One turn moves each row of this set onto another row. After a few examples, where does it send each row asked below?
z298: [-22 -20  28   4 -17  -9   9  21 -31 -30 -22 -19   6]
z554: [-20 -56   6  50 -13  11  18 -15   2   1  18   2  -4]
z91: [-33  -7   3   5  -4   1 -32  24 -16  22  -9  16  11]
z516: [ -4  12  15 -10   9  -5   6  22 -45  28   2  -3   7]
z552: [-37 -10   6  53 -29  22  19  23 -41 -29  41  14 -30]
z6: [-28 -13  20   9  28   9   6  21   6   0  31  43 -17]
z42: [-11  -9  14  16  21  18  12  14   7  -3  40  30 -38]
z651: [  0  17  19  11  -1  -1   8  12 -59  24  10 -17  -9]
z486: [-25 -54  -3  53  -7  17  11 -18  -1   0  22  -1  -5]
z982: [ -3 -29 -15  13   0   3   2 -17 -14 -35  49  31  13]
z842: [-19  -5  32  -7 -27  -8   6  25 -52 -17 -10 -10  11]
z376: [-15 -62  17  46  -4   0  23  -2 -10 -10  17 -13   9]
z826: [-47  -6   4   5  24  12  12  -8 -29 -13   1 -41 -10]
z601: [ -6 -32 -11   8   6   5   0 -17 -15 -33  49  26  20]
z887: [-28 -11   9  54 -33  15  25  28 -42 -20  39  16 -30]
z396: [-19  16   1  29   6  37  18  18 -18 -24  57  20  27]
z47: [-42  -7  -8   2  10   3 -34   5 -44 -31   6   5 -19]
z852: [-26   9  -1  46   9  32 -23  -3 -52  -2   3 -18   8]
z973: [ -2  15  21 -14  -1  -3  -5  16 -38  24   1   0   6]
z592: [ 17 -12   1 -14   5  21  -3  35 -24 -33  10   6   9]
z772: [-33 -31  -8  56 -20   5  21   0 -31 -42  22   5 -28]
z718: [-46 -21 -15  15 -19   7  39  -3 -29 -18  59  -8  18]
z944: [-27  -3  22  46 -29  11  14  25 -56  -3  53  12 -21]
z900: [-24   8   1  34  10  24  18  10 -14  -7  52   0 -48]
z87: [-43 -20 -19  15 -21   6  42  -2 -21 -16  58  -8   9]
z326: [-16  16   0  35   1  40  20  12 -10 -22  54  19  24]
z439: [-29 -25   0  50   7  27  -6 -19  13  -4  21  20 -13]
z539: [-11 -26   6 -19 -26  12  11 -23 -37  17  22 -13  10]
z29: [-15  -7  10  18  29  23  15   7   3 -10  39  25 -38]
z167: [-25 -17   6   0 -15  -9 -11  18 -24  16 -21   0  28]
z286: [-21 -19  10   2 -14  -1 -23  25 -22  16 -12  -2  30]
z440: [-11   1  23   0 -27  -6   5  35 -48 -12  -9 -17  11]
z362: [-42   6 -10  14 -22  30  23  30 -44   7   0  20  29]

z601 goes to z718
z486 goes to z552
z651 goes to z91
And these:
z973 goes to z167
z42 goes to z554
z539 goes to z362
z47 goes to z826
z772 goes to z900
z376 goes to z944
z326 goes to z982
z286 goes to z842

One turn moves each row of this set onto another row. After a few examples, where does it send each row asked below?
z82: [-23 -25  23  -9 -25 -18 -28 -34  13   4 -14   8  -7 -19  -2]
z319: [ -9 -20  12 -31 -25 -30  -1  -4  29  25   9  16  -2 -15 -16]
z821: [-30 -26 -16 -25  25 -21 -38 -14 -19  72 -24   2  41 -29  17]
z888: [-41 -17  21  21 -31 -28 -22  20 -30  39 -18 -32  47 -22  -9]
z9: [-27 -18 -14   5   7 -40  10  38  -2  53  12 -35  14 -24 -27]
z529: [-62 -30  -9  -2   2  -1 -19  14  16   3 -32 -48  14 -29 -14]
z5: [-33 -11  -4 -21  20 -18 -41 -17 -19  67 -14  18  44 -38  17]
z604: [-39   2 -32  -7   9 -23 -13   8  18  61  10  24  15 -26 -43]
z456: [-13   8   7  15  14 -15 -15 -20  16  44 -55  30  12 -21 -10]
z549: [  3  -9   1  23   8 -25   9  15  18  16 -38 -14  27 -10  16]
z687: [-30  -8  24   8 -36 -26  -5  33   0  28 -43 -25  43 -15  -9]
z664: [-31  -4 -49  -7  16 -28 -21   8  12  57   7  12  19 -14 -33]
z883: [-13   1  32 -41 -11 -36 -18 -11  -3  50  19  -2   8 -27   0]
z998: [-11  13  -8  15  23 -21 -20 -16  11  40 -58  15   6 -10 -19]
z201: [-58 -28  -8 -18  28  10 -19 -24  24  57 -43 -22   8 -23 -25]
z17: [-29  -2  14  17 -14  -5  11  20   5  37  10 -35  57  -3 -23]
z690: [-25 -17  12  -3  29 -16 -24   4 -44  26  -9 -33  45 -33   7]
z819: [-41 -34  15   9 -17  11   1  11  -1  13  -9 -30  60  -9 -23]
z953: [-45 -12  29 -23 -10 -11 -34 -37   1  30  17 -22  -3 -29  -9]
z925: [-69 -29  -4 -16  12  14 -22 -24  30  57 -30 -10  10 -35 -22]

z888 goes to z819
z529 goes to z549
z821 goes to z201
And these:
z82 goes to z319
z5 goes to z925

One turn moves each row of this set onto another row. After a few examples, where does it send each row asked below?
z281: [-15   0  10 -44 -16  52   3 -34   8  13 -31  18]
z62: [-12 -48 -27 -37 -22  69  23   2 -16  25 -48   0]
z500: [ 18   3   7 -40 -42  47  -9 -41   9  24  -3 -22]
z775: [ -4 -36 -37 -33 -33  67  13   8 -13  15 -54  -6]
z191: [-43 -27  26 -57  -4  42 -33  -5 -20   5 -23 -18]
z605: [  4 -46 -37 -51 -30  63  22   7 -19  20 -41 -12]
z778: [-18 -14 -43 -32 -20  40 -16 -14 -49  70 -14 -25]
z113: [ 11  -3   4 -34 -33  34 -15 -36  -1  10  13 -13]
z845: [-36 -30  35 -55   1  37 -25  -7 -27  14 -18 -35]
z320: [ -6 -25 -39 -30 -27  39 -22 -16 -43  69 -23 -47]
z59: [-18 -31 -36 -34 -28  27 -21 -11 -51  68 -20 -31]
z854: [ -9 -37 -24 -37 -23  81  29   5 -15  27 -49 -20]
z787: [ 10   3   4 -37 -41  48 -15 -43  13  12  -6 -18]
z137: [-32 -27  18 -48   6  39 -29  -5 -18  -7 -16 -35]
z985: [ 14   5   5 -41 -49  30 -15 -34   2  13  -4 -26]
z915: [ -7 -28 -35 -34 -16  58  26  12 -16  19 -56 -13]
z53: [ -9 -39 -25 -33 -23  77  28   1 -13  18 -47  -9]
z853: [ -8 -36 -46 -45 -18  41 -31 -10 -38  67 -20 -30]
z984: [-43 -32  30 -59   6  46 -23  -9 -20  15 -24 -35]
z907: [-23 -33   0 -50  -6  46  23   9 -50  45 -48  -7]
z958: [-46 -22  28 -53   7  51 -24 -16 -14  16 -21 -40]
z789: [-12 -26 -32 -27 -18  35 -21 -20 -41  75 -19 -42]
z200: [-35 -11  25 -63   7  45 -36  -1 -18  14 -26 -26]
z930: [-14 -28 -33 -30 -17  40 -14 -22 -33  83 -21 -36]
z514: [-19  11  18 -51 -12  31 -22 -19 -43  29 -22 -59]
z118: [ -3   8 -50 -34 -32  57 -13 -34 -16  51 -42 -30]
z598: [ 15   4  18 -36 -35  46   0 -37   9  25  -1 -23]
z999: [  8  10   5 -55 -41  32   0 -37   5  16  -2 -18]

z787 goes to z62
z514 goes to z118
z985 goes to z775
And these:
z137 goes to z853
z984 goes to z789
z930 goes to z598
z200 goes to z778

